Each row is where one point has got to under a steady rotation. How many ticks took it there?
The counts run from 0 to 125.
[.06, -.04, -.26, -.14, .23, .03, -.29, -.10, -.05, .52, .08, .17, -.09, -.10, .03, -.10, -.04, .25, -.11, -.02, .04, -.09, -.04, .11, .18, -.02, .17, -.01, .18, .07, -.03, .07, .08, -.06, .12, -.32, .08, -.08, -.30, -.55, -.23, -.04, -.06, -.41, .17, -.12, .09, -.09, -.37, -.30, .12, .15, -.16, -.16, -.25, -.06, .07, -.03, -.26, -.12, -.07, -.09, .21, .26] => 10
[.12, -.18, -.04, -.32, .20, .15, .02, -.18, -.06, .25, .06, .32, -.31, .02, -.02, -.23, .03, .27, -.11, -.07, .35, .07, .00, -.02, .12, .40, .33, -.18, -.01, .05, .00, -.14, .21, -.05, .02, .01, .14, -.15, -.03, -.43, -.37, .06, -.19, -.28, .04, -.03, .19, -.03, -.47, -.17, -.17, .22, -.23, .04, -.28, -.02, -.17, .04, -.06, .07, .04, .03, .04, .19] => 31
[.06, -.23, -.06, -.16, .14, .00, -.09, -.08, -.01, .14, .12, .31, -.22, .01, .06, -.27, .05, .17, -.09, .12, .27, .13, -.15, .14, .03, .30, .15, .05, -.22, -.10, .12, -.30, .24, -.17, .09, -.34, .17, -.23, -.31, -.46, -.21, -.19, -.17, -.14, .20, .04, .17, -.06, -.40, -.33, -.08, .19, -.01, -.23, -.35, -.08, .00, -.21, -.19, -.01, .00, -.23, .12, .13] => 43
[-.05, -.18, -.12, -.04, .05, .06, -.19, -.19, .01, .33, .18, .25, .06, .04, .09, -.18, .28, .42, -.17, .19, .23, .15, -.09, -.12, -.10, .08, .10, .00, -.07, -.22, .20, -.39, .06, -.13, .05, -.16, .11, -.14, -.27, -.44, -.16, -.27, .00, -.31, .00, .12, -.02, -.09, -.48, -.36, .01, .22, -.02, -.30, .02, -.28, .12, -.19, -.11, -.09, -.16, -.19, .04, .06] => 48
[.22, .10, -.23, -.16, .28, .25, .28, -.31, -.13, .33, .11, .22, .02, .03, -.03, -.03, .18, .28, -.07, -.12, .05, -.03, -.17, .02, -.03, .19, .20, .04, .09, .16, .02, .07, .14, -.07, .02, -.14, .16, .00, -.39, -.45, -.13, -.28, -.14, -.08, .06, -.16, -.01, -.18, -.63, -.03, -.03, .16, -.01, -.11, -.27, .04, .18, -.17, -.32, -.04, -.20, .03, .12, .05] => 85
[.11, -.16, -.20, -.22, .05, -.01, -.30, -.12, .10, .23, .01, .34, -.22, .10, -.07, -.11, .10, .47, -.05, .14, .29, .03, -.15, .12, -.01, .11, .19, -.04, -.04, .01, .09, -.17, .17, -.17, .18, -.18, .11, -.23, -.30, -.56, -.35, -.22, -.01, -.13, .07, -.04, .20, -.10, -.48, -.35, .00, .11, -.01, -.15, -.23, .01, .07, -.07, -.16, .11, -.15, -.08, .18, .15] => 41
[.13, .01, -.21, -.03, .30, .16, .25, -.28, -.19, .47, .21, .20, .07, .07, -.06, -.27, .23, .27, -.14, -.12, .07, .14, -.19, -.03, .00, .17, .20, .11, .07, -.12, .04, -.07, .33, -.03, .06, -.11, .14, .10, -.39, -.41, -.06, -.19, -.15, -.24, .20, -.02, -.03, .00, -.45, -.09, .01, .08, .04, -.16, -.16, -.17, .10, -.27, -.19, -.20, -.14, -.08, -.05, .05] => 87
[.30, .06, -.18, -.25, .21, .19, -.01, -.07, .01, .26, .04, .25, -.11, -.01, -.15, -.07, .04, .11, -.06, -.19, .09, .12, -.11, -.05, .18, -.03, .28, .05, .06, .28, -.03, -.08, .09, -.27, -.15, -.31, .07, -.24, -.25, -.55, -.20, -.03, -.02, -.11, .10, .02, .31, -.01, -.58, -.35, -.06, .07, .04, -.08, -.20, -.07, .11, .03, -.33, .12, -.11, .06, .10, .10] => 73
[.09, .08, -.12, -.17, .06, .08, -.23, -.29, .08, .39, .12, .14, -.02, -.25, .14, -.11, .09, .02, -.22, -.04, .38, .20, -.22, .04, .21, .20, .16, -.06, .16, -.12, -.01, -.27, .04, -.06, -.13, -.15, .03, .05, -.11, -.26, -.28, -.02, -.10, -.40, -.12, .05, .18, -.20, -.45, -.32, .00, .19, -.01, -.13, -.25, -.14, .16, -.07, .13, -.22, -.10, .01, -.13, .23] => 109
[.17, -.01, -.09, -.27, .18, .17, .07, -.25, .07, .25, .24, .24, -.13, -.01, .13, -.18, .23, .45, -.14, .01, .26, .15, -.06, -.06, .05, .24, .20, -.31, .10, -.01, .07, -.35, .21, -.18, .07, .07, .04, -.01, -.05, -.36, -.41, -.04, -.05, -.30, -.11, -.06, .10, -.02, -.41, -.20, -.22, .28, -.16, .03, -.09, -.12, .03, -.05, .02, -.12, .02, .06, -.21, .20] => 121
[.17, .04, -.29, -.04, .26, .06, -.05, -.23, -.24, .41, .04, .20, -.09, .02, -.02, -.21, -.05, .22, -.15, -.05, .21, .04, -.12, -.09, .09, .01, .29, .20, .02, .03, -.09, .00, .29, -.06, -.01, -.23, .15, -.04, -.50, -.44, .06, -.08, -.20, -.19, .27, .03, .12, -.13, -.47, -.19, .12, .01, .12, -.22, -.22, -.03, -.05, -.07, -.31, -.14, -.13, -.03, .23, .07] => 3
[-.02, .09, -.06, .05, .20, -.01, -.08, -.12, -.02, .17, .14, .23, -.09, .11, .08, -.03, .21, .32, -.15, .08, .14, .06, .04, -.18, .03, .04, .10, -.02, -.07, -.01, .02, -.36, -.06, -.24, -.15, -.17, .26, -.25, -.42, -.46, -.15, -.20, -.16, -.18, .03, -.16, -.03, -.24, -.54, -.14, -.13, .07, -.05, -.16, -.21, -.13, .16, -.17, -.40, -.19, -.13, -.14, .19, .03] => 54
[.19, .00, -.12, -.30, .20, .11, .02, -.17, -.02, .06, .04, .27, -.37, .03, .07, -.18, .08, .28, -.03, -.01, .43, .05, -.11, -.01, .13, .35, .35, -.13, .05, .09, -.08, -.12, .23, -.10, .06, .00, .14, -.12, -.07, -.49, -.39, .01, -.19, -.15, .02, -.13, .23, -.13, -.46, -.11, -.14, .18, -.07, .06, -.34, .13, -.05, .03, -.10, .05, -.05, .05, -.02, .16] => 32
[.08, .00, -.20, -.01, .03, .07, -.18, -.24, .10, .21, .22, .22, .00, .04, .09, -.18, .26, .35, -.20, .15, .32, .20, -.19, -.05, -.09, .09, .10, .02, -.08, -.23, .09, -.45, .09, -.18, .01, -.12, .10, -.06, -.36, -.37, -.11, -.26, -.02, -.26, .03, .06, .05, -.11, -.54, -.28, .07, .17, .15, -.25, -.07, -.16, .20, -.18, -.10, -.15, -.26, -.08, .00, .12] => 47
[-.01, .15, -.05, .05, .14, .20, .01, -.19, .05, .27, .22, .25, -.02, .03, .28, -.12, .23, .42, -.29, .12, .35, .10, .04, -.34, .03, .01, .09, -.11, .01, -.01, .16, -.32, .00, -.15, -.24, .03, .04, -.14, -.15, -.45, -.04, -.04, -.11, -.48, -.15, -.13, -.03, -.16, -.48, -.25, -.07, .23, -.02, -.21, -.11, -.07, .14, .03, -.11, -.20, -.04, .03, .03, .11] => 58
[.24, .10, -.12, -.26, .16, .07, .01, -.25, .04, .01, .05, .30, -.33, .03, .00, -.13, .08, .25, -.06, -.04, .51, .12, -.20, -.01, .14, .34, .37, -.07, .02, -.03, -.19, -.16, .17, -.13, .06, -.03, .12, -.14, -.20, -.42, -.33, .01, -.24, -.06, .04, -.03, .26, -.19, -.59, -.10, -.10, .09, .02, -.02, -.36, .12, -.04, .01, -.13, -.04, -.16, .01, -.01, .15] => 33
[.07, -.19, -.10, -.35, .23, .07, -.10, -.15, .00, .28, .09, .36, -.30, .05, -.14, -.31, .07, .24, -.11, -.19, .31, .17, .00, -.01, .13, .27, .33, -.17, .03, -.05, .02, -.23, .22, -.08, .11, .04, .15, -.13, -.09, -.37, -.36, .05, -.09, -.30, .06, .06, .15, .08, -.42, -.15, -.15, .20, -.20, .06, -.18, -.17, -.21, .04, -.13, .05, .00, -.01, .00, .21] => 30
[.13, .05, -.01, -.09, .35, .18, .09, -.03, -.04, .17, .11, .27, -.27, .00, .18, -.12, .01, .18, -.16, -.03, .18, .05, .11, -.26, .24, .07, .20, -.10, -.05, .22, .03, -.25, .07, -.21, -.26, -.14, .08, -.25, -.17, -.54, -.13, .18, -.15, -.33, .00, -.24, .07, .00, -.41, -.27, -.18, .18, -.08, -.04, -.33, -.06, -.01, .07, -.35, -.07, .13, .02, .04, .16] => 63
[.14, -.12, -.18, -.29, .24, .22, .12, -.11, -.05, .45, .17, .19, .01, -.02, -.10, -.16, .16, .37, -.07, -.11, -.06, .07, -.12, .06, .04, .05, .12, -.13, .15, .15, .22, -.01, .21, -.12, .13, -.17, .02, -.02, -.20, -.58, -.30, -.22, .10, -.26, .13, -.11, .08, .15, -.38, -.27, -.09, .25, -.08, -.08, -.13, -.13, .15, -.07, -.15, .02, .01, .02, .00, .19] => 81
[.05, .17, -.24, -.10, .16, .07, -.15, -.30, -.04, .50, .10, .01, .07, -.09, .05, .00, .21, .17, -.07, -.06, .18, .13, -.17, -.05, .18, .05, .10, .01, .26, -.10, -.12, -.13, -.01, -.08, -.06, -.28, .05, .02, -.30, -.32, -.18, -.07, -.17, -.37, -.04, -.03, .06, -.33, -.53, -.19, .16, .06, -.07, -.05, -.22, -.10, .22, -.11, -.22, -.23, -.31, -.01, -.03, .19] => 15
[.11, .11, -.10, .01, .35, .12, .12, -.20, -.15, .38, .18, .13, -.23, -.07, .10, -.22, -.03, .16, -.19, -.03, .31, -.07, -.04, -.01, .16, .23, .22, .05, .04, -.04, -.10, .00, .32, -.02, .06, -.10, .16, .02, -.35, -.44, -.04, .01, -.24, -.31, .21, -.25, .04, -.10, -.40, .01, -.03, .12, .01, -.14, -.38, -.01, -.03, -.09, -.22, -.32, .00, -.02, .07, .29] => 95
[.02, .07, -.14, -.18, .22, .18, -.03, -.19, .09, .41, .19, .13, -.12, -.19, .17, -.09, .09, .26, -.16, -.09, .16, .05, -.03, .11, .19, .18, .16, -.20, .32, .01, -.03, -.15, -.04, -.09, -.01, -.15, -.01, .03, -.05, -.40, -.43, .01, -.02, -.56, -.11, -.13, .10, -.12, -.45, -.14, -.08, .29, -.29, -.04, -.21, -.16, .09, .00, -.05, -.14, -.04, .04, -.05, .36] => 19
[.27, .15, -.28, -.02, .25, .11, -.07, -.22, -.12, .29, .12, .22, -.16, .04, .01, -.11, -.05, .29, -.14, -.05, .24, -.08, -.12, -.03, .06, .02, .27, .14, .05, .12, -.19, .03, .31, -.11, .04, -.16, .14, -.08, -.53, -.50, -.03, -.08, -.14, -.16, .24, -.06, .15, -.13, -.52, -.14, .13, .04, .07, -.24, -.24, .13, -.01, -.03, -.34, -.15, -.14, .03, .18, .15] => 2
[.18, .10, -.25, -.05, .18, .11, -.01, -.26, -.11, .51, .12, .12, -.03, -.11, .24, -.14, .05, .27, -.15, .14, .38, .01, -.19, -.06, .13, .02, .17, .00, .12, -.03, -.01, -.03, .27, -.01, -.01, -.17, -.12, .07, -.23, -.44, .10, .00, -.10, -.48, .12, -.09, .12, -.11, -.29, -.29, .20, .20, .12, -.22, -.23, -.06, .08, -.07, -.01, -.27, -.02, -.02, -.04, .25] => 6
[.06, .07, -.18, -.23, .25, .15, -.11, -.22, .00, .22, .15, .20, -.11, -.09, -.01, -.05, .01, .14, -.19, -.33, .11, .06, -.02, .11, .12, .24, .28, -.01, .23, -.05, -.08, -.16, -.13, -.07, -.03, -.13, .21, -.11, -.22, -.23, -.40, .02, -.09, -.36, -.04, .05, .09, -.23, -.73, -.12, -.03, .14, -.30, -.12, -.19, -.08, .07, .03, -.18, -.05, -.16, .03, .13, .17] => 21
[.05, .03, -.10, -.24, .31, .07, .01, -.21, -.14, .37, .03, .16, -.16, .08, -.05, -.12, .16, .12, -.03, -.11, .05, .17, -.10, -.10, .24, .26, .27, -.10, .15, .01, -.10, -.20, .05, -.03, -.07, -.23, .22, -.09, -.16, -.37, -.40, .02, -.36, -.23, .03, -.13, .00, -.18, -.53, -.04, -.15, .11, -.30, .08, -.31, -.21, .06, -.12, -.39, -.05, -.09, -.08, .06, .15] => 23
[.14, .13, -.21, -.11, .16, .21, -.05, -.19, -.10, .50, -.08, .25, -.03, .06, .00, -.11, .21, .25, -.08, .01, .27, .23, -.07, -.44, .23, -.12, .21, -.07, .05, .13, .05, -.21, .10, -.13, -.32, -.08, .06, -.21, -.16, -.50, .02, .04, -.21, -.25, -.08, -.03, .11, -.11, -.42, -.35, -.04, .07, .04, -.02, -.08, -.17, .10, .06, -.26, -.01, -.08, .05, .00, -.06] => 67
[.10, -.05, -.16, -.26, .17, .10, -.18, -.17, .02, .34, .10, .26, -.23, .08, -.24, -.26, .13, .35, -.09, -.21, .29, .25, -.10, -.02, .17, .17, .32, -.14, .13, -.12, -.11, -.25, .20, -.08, .16, .09, .09, -.08, -.09, -.32, -.44, .03, -.07, -.35, .08, .05, .10, .08, -.49, -.18, -.09, .06, -.12, .02, -.02, -.20, -.08, .03, -.11, -.03, -.11, .04, -.05, .16] => 29
[.22, .02, -.15, -.28, .17, .26, .23, -.27, -.13, .43, .05, .20, .03, -.09, .15, -.12, .17, .08, -.04, .02, .15, .15, -.21, -.10, .09, .16, .19, -.05, .02, .20, .16, -.05, .21, -.09, -.21, -.28, -.04, -.05, -.12, -.60, -.01, -.10, -.16, -.17, .00, -.02, .15, -.05, -.42, -.34, -.08, .27, .07, -.06, -.38, -.01, .20, -.10, -.14, .02, .04, -.01, -.14, .03] => 76
[.19, .16, -.14, -.22, .16, .04, .02, -.33, .05, .22, .12, .17, -.07, .05, .04, -.07, .31, .19, -.07, -.04, .19, .25, -.26, -.02, .07, .22, .19, -.11, .12, -.09, -.14, -.36, .05, -.14, -.09, -.10, .18, -.03, -.27, -.27, -.34, -.16, -.24, -.08, -.14, .02, .14, -.26, -.66, -.10, -.11, .09, -.09, .02, -.20, -.13, .15, -.17, -.18, -.12, -.22, .02, -.03, .11] => 117
[.08, -.01, -.10, -.14, .26, .07, -.02, -.20, -.06, .34, .15, .11, -.08, -.22, .18, -.14, -.11, -.04, -.20, -.11, .10, -.03, -.05, .16, .16, .20, .19, .11, .06, .02, -.07, -.08, .10, -.04, -.03, -.41, .12, .01, -.32, -.38, -.13, .02, -.18, -.46, .14, -.06, .13, -.19, -.45, -.30, .04, .23, -.14, -.23, -.42, -.03, .06, -.12, -.21, -.16, -.03, -.10, .08, .25] => 12
[.06, -.06, -.22, -.05, .34, .19, -.12, -.17, -.07, .33, .20, .35, -.13, .02, -.10, -.22, -.02, .42, -.27, -.27, .12, -.10, .02, .04, .03, .12, .22, .14, .10, -.01, .05, -.01, .14, .00, .19, .07, .19, .00, -.42, -.41, -.17, -.14, .02, -.38, .19, -.04, .00, .00, -.54, -.02, .06, .10, -.05, -.22, -.11, -.05, -.07, -.01, -.14, -.11, -.16, .04, .25, .15] => 92
[.07, .08, -.11, .00, .23, .20, -.18, -.08, .15, .21, .18, .30, -.08, .06, -.05, -.17, .11, .40, -.29, -.14, .24, .11, .13, -.29, .13, -.11, .18, -.06, .09, .01, .01, -.39, -.04, -.25, -.16, .00, .06, -.24, -.29, -.44, -.15, .04, .10, -.43, -.02, -.08, .07, .05, -.53, -.28, -.07, .09, .01, -.18, .02, -.22, .10, .16, -.26, -.10, -.05, .05, .13, .17] => 60
[.05, .09, -.05, -.21, .31, .09, .13, -.27, -.09, .36, .11, .08, -.17, .02, .01, -.21, .22, .10, -.05, -.12, .21, .19, -.12, -.09, .24, .27, .22, -.10, .16, -.09, -.18, -.24, .12, -.04, -.06, -.16, .10, -.02, -.14, -.30, -.31, .09, -.33, -.32, .03, -.11, .03, -.13, -.48, -.05, -.17, .10, -.15, .12, -.32, -.22, .08, -.13, -.29, -.18, -.05, -.05, -.16, .17] => 24
[.19, .22, -.03, -.06, .29, .24, .11, -.08, .01, .11, .15, .22, -.20, -.09, .13, -.11, .02, .09, -.16, -.07, .33, .10, .03, -.25, .19, .12, .26, -.05, -.01, .18, -.07, -.25, .05, -.25, -.28, -.16, -.01, -.27, -.23, -.52, -.10, .13, -.19, -.26, -.02, -.19, .21, -.12, -.49, -.24, -.13, .16, .07, -.08, -.33, .03, .08, .10, -.29, -.13, .06, .01, .08, .15] => 64
[.13, .13, -.15, -.11, .17, .07, -.29, -.11, .07, .36, .04, .25, -.24, -.19, .13, -.07, -.10, .20, -.20, -.06, .36, -.14, -.11, .10, .24, .13, .17, -.03, .11, .10, -.14, .00, .05, -.07, .00, -.14, .09, -.03, -.24, -.43, -.25, .04, -.14, -.33, .03, -.22, .17, -.23, -.44, -.21, .06, .14, -.13, -.16, -.32, .07, .00, .09, -.03, -.14, -.09, .03, .23, .28] => 103
